(in the rows, 128 means zero)
The rows of X fall into several groups and each row is roughly a mix of its group's hidden directions, except one row that fits no group.
X (115 x 12):
[[110 134 126 134 111 129  99  95 180 116 114 103]
 [158 139 115 168 175 138 114 122 126 157 135 119]
 [130 165 134 144 164 146 169 144 111 139 149 114]
 [ 94 114 123 143 104 140  95 147 104 146 128 167]
 [143 116 164  87  91 140 148 111 118 121 109 120]
 [122 135 155 123 134 105 136 101 188 131 144 116]
 [130 138 152 137 124 106 136 102 187 124 116 104]
 [119 116 107 120 106 115  72 112 153 150 110 126]
 [149 119 132 147 173 119 160 150 151 141 112  99]
 [150 150 118 153 152 126 141 113 165 120 107  87]
 [145 135 141 150 151 106 152 100 161 126 115  87]
 [136 121 131 159 175 116 147 156 161 148 122 117]
 [149 152 127 117 148 102 138 103 173 116 113  97]
 [171 154 106 118 176 129 139 131 133 128 141 104]
 [133 123 141 168 153 126 175 147 134 141 131  96]
 [120 143 142  91 103 135 107  89 129 106 127 164]
 [122 125 122  98  95 127  91 111 103 102 135 161]
 [135 156  89 148 161 132  97 153 117 155 128 133]
 [135  94 136 144 141 125 135 140  80 135 140 172]
 [101 124 130 175 162 148 106 141 138 152 113 112]
 [137 134 154 108 132 109 173 147  95 123 151 153]
 [146 112 109 126 160 169 143 157 110 140 161 124]
 [123 145 138  85  98 125 141 133 103 112 159 162]
 [127  76 113 133 128 125  89 138 111 153 131 155]
 [110 132 149 109 106 142 117  94 104 120 143 176]
 [141 121  99 116 153 137 101 153  83 138 150 147]
 [124 139 109  94 107 133  90 124  93 107 143 156]
 [126 150 125 108  95 151 125  93  99  94 145 140]
 [ 91 122 126 105 125  74 123 113 156 124 132 146]
 [147 134 125 140 146 114 157 141 167 124 106  81]
 [114 149 158 112  93 106 143 103 157  95 127 122]
 [147 117 147 146 176 136 165 126 148 157 123 122]
 [118 127 112 108 108 134  90 130  83 117 148 161]
 [164 140 127 120 159 124 166 119 145 115 132  86]
 [118 130 123 102  91 148 104  96 104 113 146 159]
 [128  99 111 124 116 124  76 102 144 154 117 151]
 [145 134 136 109 134 126 153 135 161 133 102  73]
 [145 143 124 146 152 114 151 141 148 125 104  74]
 [123 102 158 113 102 126 116  84 138 118 120 166]
 [137 143 151  88 100 103 152 110 146 110 154 143]
 [141 158 108 130 164  98 110 111 168 139 119 117]
 [136 131 102 122 141 156 131 170  82 135 151 136]
 [132  84 117 168 144 119 131 162 118 156 130 113]
 [113 142 164 160 163 129 143 155 144 160 132 131]
 [127 133 107 153 127 162 126 172  85 142 129 124]
 [131 112 158 153 146 100 148 170 135 149 105 118]
 [ 93 115 130 142  90 145  94 142 113 140 116 162]
 [129 125 139  89 131 103 145 100 177 107 129 120]
 [135  97 161 124 102 124 128 124  83 130 118 163]
 [142  87 149 121 135 145 138 116 107 139 139 179]
 [ 90 117 127 147 103 130  88 135 116 147 121 167]
 [104 126 116 116  95 134  87 127  93 126 145 161]
 [136 130 106 158 184 118 136 130 143 154 142 107]
 [128 174 135 131 120 123 165 132 139  96 126  89]
 [143 146 132 149 168 138 172 150 106 131 146 108]
 [156 105 115 156 171 113 147 148  98 135 117 117]
 [111 116  96  93 111 141  92 106 122 115 159 139]
 [165 154 139 155 129 145 127 110 147 125  94  92]
 [122 113 102  94 133 151 126 128  95 127 169 156]
 [115 107 109 169 154 140 102 121 138 134  99  95]
 [145 116 110 133 164 146 123 156 109 172 147 147]
 [110 119 113 144 119 150 121 167  78 143 139 146]
 [115 163 105  92 121 147 143 133 116 102 157 100]
 [122 169 133 168 155 136 153 127 159 109 141 126]
 [133 120 136 104 153 120 152 145 106 146 176 157]
 [ 89 106 105 160 138 139 116 160 124 160 138 140]
 [147 128 117 112 169 147 176 141 128 121 145 101]
 [145 150 147  89 101 116 157 138 117 124 152 161]
 [100 133 111 128  84 114  98 131 162 131 105 108]
 [133 138 136 149 123 123 116 108 186 133 100 100]
 [119 154 118  87 118  90  97 117 137 117 123 157]
 [108 145 141 154 151 154 109 155 147 171 135 141]
 [123 118  97  85 156 150 142 147 134 139 164 120]
 [134 139 129 188 131 142 108 134  98 153 110 122]
 [119 109 121 166 156 101 117 168 110 148 130 146]
 [137 154 116 103 152  88 113 104 170 124 125 129]
 [140 109 110  96 139 127 140 138  83 130 165 154]
 [ 93 120 129 139  90 131  99 144  97 136 119 163]
 [120 180 143 101 131 143 138  97 162 129 118 131]
 [150 131 159 119 131 127 163 105 105  83 142 142]
 [113 132 115  97  91 128  80 112 120 115 126 155]
 [132 116 144 114 131 157 156 171  88 148 142 127]
 [ 84 139 118 131 104 109  88 156 119 136 143 148]
 [143 130 133 148 146 119 127 119 185 143  98 100]
 [105 140 123  97  86 129 105  98 146  98 141 132]
 [126 156 135 116 105 116 139 111 173 102 103  99]
 [124 124 172 123 110 132 149  87 119 103 136 160]
 [144 144 148 103 101 113 167 142  94 107 131 149]
 [138 140 146  97 111 107 127  93 170 103 109 123]
 [131 138 106 120 105 159 113 157  79 129 120 152]
 [140 110 102 127 158 136 143 140  75 122 154 143]
 [ 99 131 132  92  97 118 125 103 123  88 154 136]
 [109 108 118 112  92 122  78 113 145 137 112 149]
 [130  79 125 118 111 117  87 112 147 139 109 152]
 [127 114 158 124  87 112 140  94 141  87 117 133]
 [122 113 120 128 113 136 106 112  83 121 149 177]
 [113 116 117 168 143 137 101 115 153 130  95  92]
 [153 131 121 115 167 108 137 126  87 130 167 140]
 [135 119 104 163 178 110 135 161 127 143 127 116]
 [137 136 137 135 106 111 108 110 163 133  83  93]
 [ 98 143 130  91  91 133 113 116 120 102 156 150]
 [138 129 103 107 147 137 141 163  82 126 160 135]
 [111 123  95 126  95 146  90 110 118  98 105 115]
 [123 158  93 108 144 134 142 142 140 116 140  77]
 [100 104 131 126 102 142 113 146  90 136 143 168]
 [148 127 109 134 175 130 160 147 110 135 156 102]
 [138 145 118  80  96 136 115 125 135 135 161 160]
 [128 127 132  84 135 100 138 101 175 110 135 129]
 [130 116 166 115 106 127 139  84 123  97 130 160]
 [148 101 114 143 180 134 153 145 107 137 146 143]
 [133 135 131 117 148  97 143 100 182 119 121 103]
 [ 97 149 139 148 102 147 124 152  92 107  98 133]
 [163 152  99  93 157 143 142 151 125 117 143 112]
 [114 121 124 124 103 137  99 110  93 121 150 177]
 [125  94 106 131 147 132 105 131 104 147 153 174]]

Which four rows in each list fit none of the groups? Every other row fits one group, some only roughly. Give them in the order they come.
  * Z352: [109 149 164 157 101 119 130 126 149 132  83 120]
  * Z266: [151 149 110  86 146 121 140 106 149 115 141  91]
  * Z684: [144 125 122 150 113 130  91  76 148 126 102 135]
  * Z364: [122 105 137 115  86 119 104 107 104  96 133 158]
  * Z192: [112 104 140 124 121 120 114 124  84 137 155 175]
  * Z616: [139 115 116 152 164 145 128 164  97 164 124 138]
  * Z664: [147  93 120 149 152 130 120 130  75 136 143 149]
  * Z374: [107 138 157 176 137 125 136 135 146 126  90 105]
  * Z967: [133 112 134  98 129 150 157 137  81 118 157 150]
  * Z23: [120 154 135 133  81 133 112 114 156 105  93 115]
  * Z320: [119 130 117 102 130 149 147 166  86 127 163 142]
  * Z600: [159 115 107 113 168 134 152 131 147 135 120  86]
  * Z728: [110 128 144 164 124 102 109  94 164 141 101 126]
 | Z352 Z266 Z664 Z320
  * Z743: [110 100 130 123  86 119  85 123 129 140 107 157]
  * Z373: [110  96 115 146 134 137  99 146 107 174 139 151]
  * Z189: [119 118 115  85 116 125 131 126  90 109 167 153]
  * Z489: [ 93 135 132 118  74 130 108 142 111  99 118 138]
  * Z970: [118 143 113 155 132 129 135 138 172 134  96  86]
  * Z239: [147 175 121 124 153 131 160 141 120 101 141  98]
  * Z843: [107 113 115 172 123 164 128 160 132 151 115 109]
  * Z982: [157 144 134 165 158 120 166 122 116 105 114 109]
  * Z59: [154 113  96 103 163 141 140 118 150 137 159 105]
  * Z195: [119 174 140 113  96 146 142 104 139  94 134 111]
  * Z500: [121 137 145  96 105 117 156 137  89 101 148 154]
  * Z550: [113 155 169 103  86 114 150 131 119 113 129 143]
  * Z32: [149 135 157 107 129 120 157  91 160  97 113 123]
 | Z743 Z489 Z59 Z550
  * Z896: [125 142 134 166 112 117 118 131 159 140  89  90]
  * Z859: [147 135 139 141 107 109 145 110 149 102  82  97]
  * Z957: [142 129 131 127 167 135 182 155 115 118 140 107]
  * Z531: [163 115 125 141 175 143 159 129 120 135 153 104]
  * Z354: [155 130 117 135 151 128 135 108 171 133 101  87]
  * Z138: [146 137  98 105 165 140 155 160 117 123 155 111]
  * Z618: [149 136 162 113 141 130 162  91 161 110 113 129]
  * Z850: [130 131 149  93  98 126 152 111 161  94 110 112]
  * Z419: [135 109 129 117 134 129 122 143  73 153 143 168]
  * Z218: [134 114 118 105 136 152 142 151  73 128 151 148]
  * Z158: [125 115 139  88 121 116 115 116 108 119 159 178]
  * Z553: [114 125 128 108 115  88 141 101 165  93 122 110]
  * Z87: [146 137 139 142 132 121 171 139  97  86 146 108]
  * Z119: [130 121 117 125 160 134 162 160  85 121 158 134]
 | Z896 Z419 Z218 Z553
  * Z554: [100 130 127 115 127 143 126 151  78 125 156 162]
  * Z368: [145 106 137 141 182 115 160 140 123 154 146 127]
  * Z69: [138 123 147 170 168 118 149 144 140 150 105 108]
  * Z547: [124 135 135 168 133 123 122 112 174 142  93 102]
  * Z572: [111 166 113  97 105 140  96 122 101 113 142 148]
  * Z573: [122 131 144 160 162 139 144 170  99 155 124 137]
  * Z124: [ 83 135 109 115 101 112  93 146 137 134 116 159]
  * Z179: [125 121 120 116 149 137 122 119  80 121 158 174]
  * Z7: [130 117 129 105 114 102 121 106 174 124 108  87]
  * Z417: [130 110  91  94 126 142  96 116 117 137 166 149]
  * Z13: [158 109 141 162 151 129 139 138 138 166  91 129]
  * Z443: [166 124 115 126 157 110 144 141 160 116 107  89]
  * Z312: [106 130 114  88  92 132 106 108 121  99 155 142]
  * Z205: [132 155 166 134 129 130 177 140 146 111 120  99]
  * Z324: [105 149 122  85  93 121 118 132 110 105 155 149]
 | Z179 Z7 Z13 Z324
  * Z657: [134 144 168 156 138 112 155 133 167 139 104 112]
  * Z726: [127 120 114 102 142 158 150 131  93 116 171 152]
  * Z403: [132 100 121 129 168 129 108 128 101 151 151 168]
  * Z898: [122 148 161 145 123 112 167 155 143 113 100 102]
  * Z836: [148 121 142 114 162 114 165 105 161 104 128 105]
  * Z14: [115 169 143 122 102 115 152 126 163 100 119 103]
  * Z561: [151 110 133 107 158 108 159 140 107 146 164 148]
  * Z840: [114 133 115 158 121 140 107 160  77 148 126 144]
  * Z96: [143 156 118 119 144 120 143 132 175 125 104  87]
  * Z794: [128 137 155 151 106 115 123  97 164 122  88 109]
  * Z633: [146 133 123 132 170 142 179 146 111 116 144 111]
 | Z403 Z898 Z836 Z14
  * Z74: [ 86 117 122 150  98 141  93 144 130 146 113 155]
  * Z441: [116 105 103 134 143 146 119 153  69 127 134 138]
  * Z434: [111 129 115 105  84 151 104 128  92 115 149 148]
  * Z52: [124 150 147  83 124 118 141 119 183 127 132 126]
  * Z592: [120 156 136  98  83 142 121  95 135 102 120 111]
  * Z766: [ 96 103 123 144 108 152  90 121 113 147 125 163]
  * Z820: [147 144 147 124 144 135 174 127 156 117 112  87]
  * Z431: [122 136 117 114 129 155 117 161  89 148 154 164]
  * Z665: [106 120 102 124 141 117 147 171  85 133 152 132]
  * Z175: [119 135 148 138  96 131 101 100 167 123  90 134]
  * Z708: [156 127 133 157 157 130 147 139 156 148 105  88]
 | Z434 Z52 Z766 Z708
  * Z879: [127 111 119 109 101 129  89 111  90 120 149 160]
  * Z70: [ 87 132 127 128  90 135  92 117 110 142 142 159]
  * Z758: [145 136 115 129 171 140 174 146 112 117 147 105]
  * Z291: [116 133 124  99 120 142 127 149  85 130 163 166]
  * Z392: [140 143 136 140 157 126 161 143 171 130 117  89]
  * Z797: [ 96 148 113 128 106 105  93 146 100 136 117 162]
  * Z461: [149  98 122 153 163 127 170 148 121 133 139 102]
  * Z323: [152 114 107 118 167 140 145 176 128 146 141 112]
  * Z375: [120  96 111 119 125 134  83 132 100 150 140 165]
  * Z899: [122 111 135 132 109 151 121 149  70 135 143 157]
  * Z307: [118 121 103 127 150 160  95 145 114 163 154 149]
  * Z9: [127 161 126 127 117 145 157 160 124 110 119  78]
  * Z549: [124  94  94 130 140 119  86 131 108 150 139 158]
  * Z575: [120 139  94  88 131 126 141 176 107 121 148 130]
 | Z879 Z461 Z323 Z9
  * Z760: [ 92 126 138 126  76 145 106 124  97 127 139 144]
  * Z753: [104 120 113 112 112 136  77 120 113 150 136 165]
  * Z617: [119 165 138 112 126 133 159 143 161 114 128  83]
  * Z382: [133 110 105  88 141 130 116 125 118 141 181 150]
  * Z631: [116 133 141  79 110 110 133 110 172 108 137 118]
  * Z515: [134 147 123 150 129 114 167 155 127 104 132  80]
  * Z992: [123  87 113 111 132 102  93 111 137 155 135 160]
  * Z64: [130 106  91 141 139 120  85 116  99 138 140 160]
  * Z612: [163 140 119 128 166 121 159 148 143 118 122  88]
  * Z381: [151 142 121 100 160 108 147 109 170 115 134 104]
  * Z528: [115 138 160 126  89 121 118  86 164 113 122 128]
  * Z688: [130 128 107 102 108 132  96  92 174 126 142 120]
 | Z760 Z631 Z992 Z528
  * Z174: [144 106 136 166 156 124 169 149 106 131 144 110]
  * Z781: [ 97 165 141 141  84 124 150 124 126 100 134 108]
  * Z998: [110 128 141 126  89 117  83 109 160 144 108 136]
  * Z146: [100 114 131 155  83 119  93 111 109 121 118 148]
  * Z153: [105 102 147 159 106 142 121 114 171 141 102 121]
  * Z658: [116 152 129 134  87 138 102 111 164 112  96 113]
  * Z230: [120 137 158 142  96 123 162 108 116  81 132 123]
  * Z784: [108 123 116 147 102 159  94 143  90 151 129 146]
  * Z847: [126 108 147 152 104 116  92 107 116 138 114 172]
  * Z433: [121  96 137 145 121 157 150 169  89 140 132 135]
  * Z73: [129 153 106  79 124 109 124 136 102 111 162 140]
  * Z183: [122 120  96 124 155 137 131 167  93 144 161 143]
 | Z146 Z784 Z433 Z73
  * Z41: [124 132 161 101  84 111 142 104 127  94 110 130]
  * Z314: [157 151 101 128 170 120 119 124 161 147 127 100]
  * Z68: [110 123 128 158 162 132 175 154 104 132 149 129]
  * Z82: [116 121 130 139 116 154 125 152  71 132 146 158]
  * Z873: [101 110 124 118  85 128  84 117 117 132 128 160]
  * Z459: [131 126 156  89 126 110 155 100 160  99 136 113]
  * Z444: [141 116 133 101 132 131 123 127  80 125 166 165]
  * Z186: [105 124 154 140  99  97 101  94 146 131 107 149]
  * Z494: [126 142 159 167 130 115 147 131 151 123  86 101]
  * Z546: [130 100 126 137 115 124 104 119  78 130 133 174]
 | Z314 Z68 Z82 Z459
  * Z46: [116 112 168 130  76 131 121 106 113 114 111 147]
  * Z506: [140 135 121 174 152 152 130 132 155 148 109  93]
  * Z406: [108 119 135 118  93 117  80 120 161 150 113 141]
  * Z914: [157 139 138 142 140 121 149 133 170 124  95  90]
  * Z846: [112 136 108 103 111 112  80 106 112 121 150 157]
  * Z432: [125 104 102 133 122 122  88 120  87 134 139 166]
  * Z341: [125 121 104 122 121 133  77  91 100 125 141 153]
  * Z163: [147 127 135 166 146 145 139 115 164 138 108  87]
  * Z712: [115 118 104  93 108 138 111 129  88 113 157 153]
  * Z142: [132 156 102 138 159 113 123 129 175 139 110  99]
  * Z42: [140 151 151 124 144 140 177 129 160 115 124  96]
  * Z947: [129 138 122 143 155 139 131 115 169 129 108  75]
  * Z429: [145  86 106 125 170 118 139 130  95 141 148 132]
 | Z914 Z846 Z341 Z947
  * Z647: [148 104  90 103 140 144 119 140  88 140 152 145]
  * Z165: [108 115 151 133  90 114  93  88 134 119 115 145]
  * Z394: [144 123 133 172 163 135 138 154 126 158  98 114]
  * Z875: [126 104 124 126 169 128 144 148  89 146 163 145]
  * Z814: [119 137 141 129  78 126  92  91 127 117 114 148]
  * Z734: [155 142 103  95 173 130 118 122 157 132 152 132]
  * Z154: [132 148 120  84 105 107 108  92 129  98 121 142]
  * Z609: [134 157 115 116 166 149 156 160 125 152 150 110]
  * Z863: [133 156 158 122 128 133 168 137 164 116 118  93]
  * Z242: [110 144 135 101 108 139 134 149  86 118 155 164]
  * Z18: [162 130 121 126 184 133 147 139 150 148 118 109]
  * Z552: [147 166 140 128 166 140 175 126 126 116 137 111]
  * Z594: [ 95 133 113 129 115 146  93 138  96 158 146 157]
  * Z351: [111  98 112 126  96 129  83 114  99 115 139 148]
 | Z165 Z154 Z609 Z351
  * Z634: [119 110 136 114  87 123 105 109  98  98 137 160]
  * Z989: [127 156 134 111  89 111 135 112 149  83 115 108]
  * Z659: [127  99 148 158 114 131 160 162  88 128 138 122]
  * Z523: [152 137 142 138 158 153 172 139  93 132 147 120]
  * Z827: [160 121 128 164 159 162 147 133 115 143 137  98]
  * Z974: [109 138 122 102  77 132 120 120 103  89 126 141]
  * Z420: [122 184 119 124 123 130 152 144 145 114 126  87]
  * Z933: [110 118 133 110 130 122 147 176  84 130 153 141]
  * Z199: [153 130 103 123 171 149 136 157 127 149 154 102]
  * Z176: [142 144 134 128 133 104 130 106 189 127 113 101]
 | Z659 Z523 Z199 Z176
  * Z126: [118 144  78 114 134 111 103 171 123 147 130 121]
  * Z467: [130 129 111  97 130 146 117 146 103 150 170 165]
  * Z240: [142 118 106 116 129 141 134 155  65 128 134 150]
  * Z327: [100 138 128  85 106 108 117 110 107 110 154 156]
  * Z464: [137 109  93 118 153 152 105 143 104 158 154 146]
  * Z995: [159 163  96 140 173 125 125 139 125 140 131 104]
  * Z152: [140 120 142 161 177 123 141 144 147 167 126 118]
  * Z770: [113 130 126  79  97 136 105 121 168 140 124 111]
  * Z648: [146 104 116 125 168 115 135 150 142 160 161 104]
  * Z608: [161 155 136 105 172 137 154 112 155 124 118 121]
  * Z280: [129 100 106 103 155 132 126 127  94 135 172 149]
  * Z890: [111 110 102 134 139 149 113 149  69 128 132 141]
  * Z639: [134  93 143 120 117 129 116 108  89 110 146 172]
  * Z993: [155 135 131 128 135 140 176 139 122 111 122  78]
  * Z872: [106 132 136 139  81 118 107 134 133 107  87 102]
 | Z126 Z327 Z648 Z872
  * Z669: [117 155 159 159 114 122 136 129 157 115  86 106]
  * Z95: [121 159 105 120 104 116 114 136 163 113 106  86]
  * Z155: [132 113 113 128 148 144 131 159  70 142 142 149]
  * Z53: [134 127 104  76 138 130 139 132  96 117 165 139]
  * Z745: [122 133 133  81  96 113 134 105 127  97 159 145]
  * Z772: [ 95 113 134 124  96 139  95 110 110 143 135 170]
  * Z384: [147 124 112 117 137 112 120 131 182 131  92  98]
  * Z710: [144 144 121 151 124 132 114 132 167 153  91  90]
  * Z674: [130  93 130 114 163 125 149 143 101 157 164 136]
  * Z250: [149 138 134 157 160 120 171 148 111 114 118  99]
  * Z590: [136 115 137 165 137 117 141 132 165 157  98  95]
  * Z735: [110 122 125 118 118 115 105 139  79 135 149 173]
  * Z297: [139 113 135 145 172 115 156 163 153 150 119 109]
 | Z53 Z710 Z674 Z590
  * Z747: [134 150 164 150 119 110 151 123 167 122  95 109]
  * Z871: [149 108 129 130 166  97 146 152 164 142 122 103]
  * Z235: [140 115 127  83 149 119 135 121 110 121 172 159]
  * Z233: [ 93 107 129 137  74 120  96 113 132 128 122 144]
  * Z401: [139 135 138 146 150  90 155 153 160 133 114  94]
  * Z404: [144 165 143 129 168 141 175 127 133 126 136 108]
  * Z681: [135  96 125 138 137 133 121 142  71 128 156 155]
  * Z93: [116 118 102 123 138 158 106 153  87 146 150 155]
  * Z208: [124 145 117 152 128 130 147 140 163 125  95  79]
  * Z315: [158 141 144 136 156 127 180 135 129 105 129 100]
  * Z256: [106 124 144 128 109 139 109 133  96 142 143 185]
  * Z25: [138 125 111 111 149 154 158 130  86 110 164 139]
  * Z123: [125 125 124 147 122 144 106 153  78 161 137 156]
  * Z415: [113 115 157 125  89 127 128  97 106 100 138 162]
  * Z110: [153 137 120  93 150 121 169 126 145 103 143  97]
 | Z871 Z401 Z256 Z123
  * Z225: [136 129  95  97 148 150 127 163 102 131 160 144]
  * Z262: [108 124 124 120  90 121  74 106 146 140 118 146]
  * Z100: [126 147 113 122 119 116 124 128 183 129  95  92]
  * Z88: [121  97 151 122  94 103 116 105 153 127 103 159]
  * Z246: [133 125 137 144 133 113 128 109 189 128  97 104]
  * Z883: [158 153 114 151 150 142 144 155  88 134 132 103]
  * Z215: [122 136 146 106 104 134 121 100  95  97 147 167]
  * Z338: [126 108 118 114  98 165 108 140  83 127 140 152]
  * Z910: [110 133 130 162 132 139 152 154  81 137 161 126]
  * Z666: [130 114  93  98 126 145 111 134  87 132 158 155]
  * Z732: [162 142 129 118 132 112 155  87 122  86 132 111]
 | Z88 Z246 Z338 Z732
  * Z514: [138  96  90 139 157 121 112 146  90 147 137 140]
  * Z798: [164 117 123 107 120  96 149  92 157 109 126 109]
  * Z516: [163 141 120 116 169 120 149 134 162 125 109  98]
  * Z412: [137 119 129 122 159 101 124 104 185 147 135 119]
  * Z21: [135 142 123 145 181 143 163 144 132 143 130  97]
  * Z229: [108 154 127 102  76 132 100 104 133 111 125 119]
  * Z463: [138 118  94 129 165 137 125 157  91 151 149 144]
  * Z127: [144 154 146 125 160 113 136 100 173 129 105 113]
  * Z562: [103 109 125 140  82 121 106 134  88 112 145 145]
  * Z833: [146 163 117 122 170 133 143 140 161 147 114 102]
  * Z247: [121 102 137 157 118 150 106 131  85 148 141 162]
  * Z298: [129 135  98 143 116 161  79 129 149 149 105 123]
 | Z412 Z21 Z463 Z127
